One vector is turned by the same rotation once a tick. Each row is the vector after some number of ticks, and that number follows the row.
The counts run from 0 to 498.
[-18  37 -15 -19  36  43   9  13  -8  12  18  54   0  14  27   4  17  24
   7 -20 -12  34  20  -3  -4  -5  10 -18  13   9 -31  41] : 481
[ 11  19  16 -50  10   3 -10  10 -26  -9  28  12 -43  23  28 -41   7   8
  -8 -22  -3  -7  30  -1 -11 -40  11 -12  -7 -12 -28  41] : 436
[ 35  -4   5 -18  15  22  27  26  11  16   4 -30 -14 -51 -38   1  11  19
  22 -33  27 -10  12  17  14 -12  11   9 -17 -33  -8 -30] : 310
[ 17 -13  16   5  26  27  36  45  23 -26 -14  12  -1  -4   2  -9 -12  15
 -22 -66  -9   2  12   6 -17  17  -9 -32 -27  10 -27  -5] : 48
[-32  23   9  18  34   5  24  18 -23  -4  40  34  10 -27   4  34  -3  25
  29 -37 -24   7  -2  24 -33  -4  10  10  10 -12 -22  11] : 247
[-29  45 -18 -26  18  18  32  -2  -7  -2  10  45  21 -28  32 -23   7 -13
   3 -28  27   3  -2  14   0 -45  12 -15 -13   8  -8  12] : 172
[ 20  19   0 -25  14  -7 -13 -13  -5  -9  11 -18  -3  14  16 -45  15  27
  -7 -65  10 -28  -4  21  11 -30 -11 -41 -25   1 -14  27] : 94
[ 37  21  -6  21  34 -12  35  13 -13   9  37  -3   3 -39 -14  26  11  16
  -1 -36 -25 -17 -11  15  12  -3  25  23   5  -7 -36 -29] : 13
[ -1  -5  11  -8   4  20   8   9   6   5   2 -29 -21 -61  -7  -1  11   9
  42 -48  17 -28  17  41 -15  -7  29  -1 -16 -30  -9 -20] : 308
[ 25  -2  -8 -11  42  10   7  34  18 -17   1  15  -2   2 -14  21  10  41
  -5 -48  10   8  18  -9  -1  43   7 -37 -34 -15 -19 -11] : 33
[ -7  42 -20 -23  21   6  -7   3 -31   3  17  28 -36  20  46  -9   8  35
  -8 -13 -20  -3  21  -1  -5   9  28   5  24 -26 -27  36] : 466
[-38  27  -8 -53  18  23   5  23  -6 -18  11  68   4   5  26 -13  -4  24
  -6 -17   8  -1  23  -2 -22   2   1 -37 -17   2 -16  23] : 155
[  4  -3  16 -22  26  25  37  26   8 -43   2  24   8 -10   7  31   1  47
  -9 -46 -14  -5  11 -23   0  21  -1 -35  -6 -10 -30 -22] : 35
[ 46  -4 -15  -7  36  43  25  36  27  24 -17   4  11 -25 -28  16  10   5
 -15 -35  -2   2  10  -2  16  14   3 -17 -20  18 -34 -20] : 45
[ 36   8   1  -7  24 -16  -4  10 -10 -30  11 -14 -29  17  11  -1  11  40
 -16 -52 -12 -28  16   3   4  27  24 -18 -11 -28 -28   2] : 345
[ -7  15   8 -20  38  22  11   4 -22  24  54  31   3 -35 -19  32  -6  36
  35  -7 -18  -9   6  12   2  -4   1  21  19 -34 -21  -4] : 234
[ 24  18  -3 -59   6   2  -8  42   2  30  27  -4 -39  -1  -4 -50 -32   6
  -1 -22  22 -19  19  22  -5 -12  -5   2  -6 -29 -12   1] : 430
[-45  29   3 -38  10  27   4 -28 -16  -1   2  27  -2 -21  46 -29  -7   5
  20 -23  34  -1  12  24 -16 -23  20 -19  -9 -30   0  18] : 186
[ 16   1  11 -40  14  56  15  20  17   5 -22   4  -6   6  19 -39 -11  11
 -34 -32  -7  -7  18  -2  -4 -21 -19 -30  -7  26 -25  19] : 404
[-31  37 -10 -42   5  27  27  -6 -13  17   1  11 -19 -46  26 -27  -2  -2
  25  -5  31   0  17  16   2 -39  25  19  13 -29  -8  -4] : 188
[ 19  13  25 -45  36  38  21 -15 -12   6  19  19  -8   1 -10 -31 -21   7
  -4  -7  24  28  17  -9  22 -45  -4  -9 -13 -42  -5  17] : 196
[ 12  39 -23 -29  17  -3  12  35 -22  14  23  41   1 -18   3  -3  26  25
 -16  -9 -25 -35  -3  -1  -3 -31   5  12   3  30 -40  30] : 129
[ 30  37   6 -22  34  -6  11  -7 -28   7  31  17 -14  30  18 -34  -1  24
 -30 -13 -15   1   1  -3  21 -43  -4   4   8 -13 -27  38] : 449
[ 17  -4  13   3  26   4  50  38  19 -46 -10   8   4  -3   3  -2  -6  17
 -30 -65   4   4  10  -4 -16   2   2 -24 -34   9 -20  -7] : 49
[ 11  12  -4 -46   8  -8 -14  42 -17  18  27  17 -30 -16   0  -9   9  29
  -2  -6 -28 -62  17  13 -22 -16  10  14   3   1 -40  19] : 115
[  3   0  -6 -43   7  33  -2  30  13  16   4  19  -8 -35  14 -20  -9 -41
  -8 -33  -7 -33  17  23 -18  -5  19 -24 -18  30 -34 -11] : 398
[ 24  34 -20 -28  -3  -2  11  13  -9   6  -8 -22 -15 -21  19 -26  40  42
  -3 -30   2 -43   0   5   5 -43  -2  18   7   2 -22  27] : 98
[ -1   5  -4   8  27  33  26  -7  16  18   0 -15  24 -65  -9   9  10  -2
  32 -56  20  -5  -7  42   2 -12  14  -9 -16  -8  -6 -26] : 294
[ 55  15  -2 -52  26   9 -16 -20  -9  16  15  -7 -11   8  -8 -32   4  26
 -27 -18  -7 -45   0   8  36  -6   3 -13 -14 -18 -25  10] : 106
[ 47 -17  28   0  24  16  25  18  -1  16  20 -38  -5 -27 -34  -2 -10  34
  -1 -47 -19 -30  -3  17   8 -23 -17  11   3  -7 -30 -18] : 326
[-24  42 -22   1  28  30  26  24 -11   9 -17  50  -4  -8  36  -4   8  15
  -6 -13  21  24  13  12 -33  -2  26  13  -1 -18  -7  47] : 497
[ 44  27  -9 -29  24  -1  -5  25  -5  17  19   3 -37  34  15 -25   0  24
 -22 -28 -23  -7  20 -12  21  -4   5 -11   9  13 -41  17] : 122
[-17  29  -1 -40   8   8  23  12  -3 -19   4  26  14 -19  15 -35  17   6
  -9 -38  27 -21  -2  10  -3 -58  -3 -26 -30  17 -12  17] : 408
[-16  21  16 -19  11  19   4  -3 -30   0  25   8 -36   1  32 -34   3  -5
  25 -28   6  27  34  12 -20 -45  25  -3 -10 -26 -15  41] : 200
[  4  29   1 -30  -2  -3  16  -4  -3 -17  -4 -30  -9  -5  34 -33  16  46
   2 -59  -2 -33  -2  17  11 -43 -13 -18   5  -3 -23   6] : 96
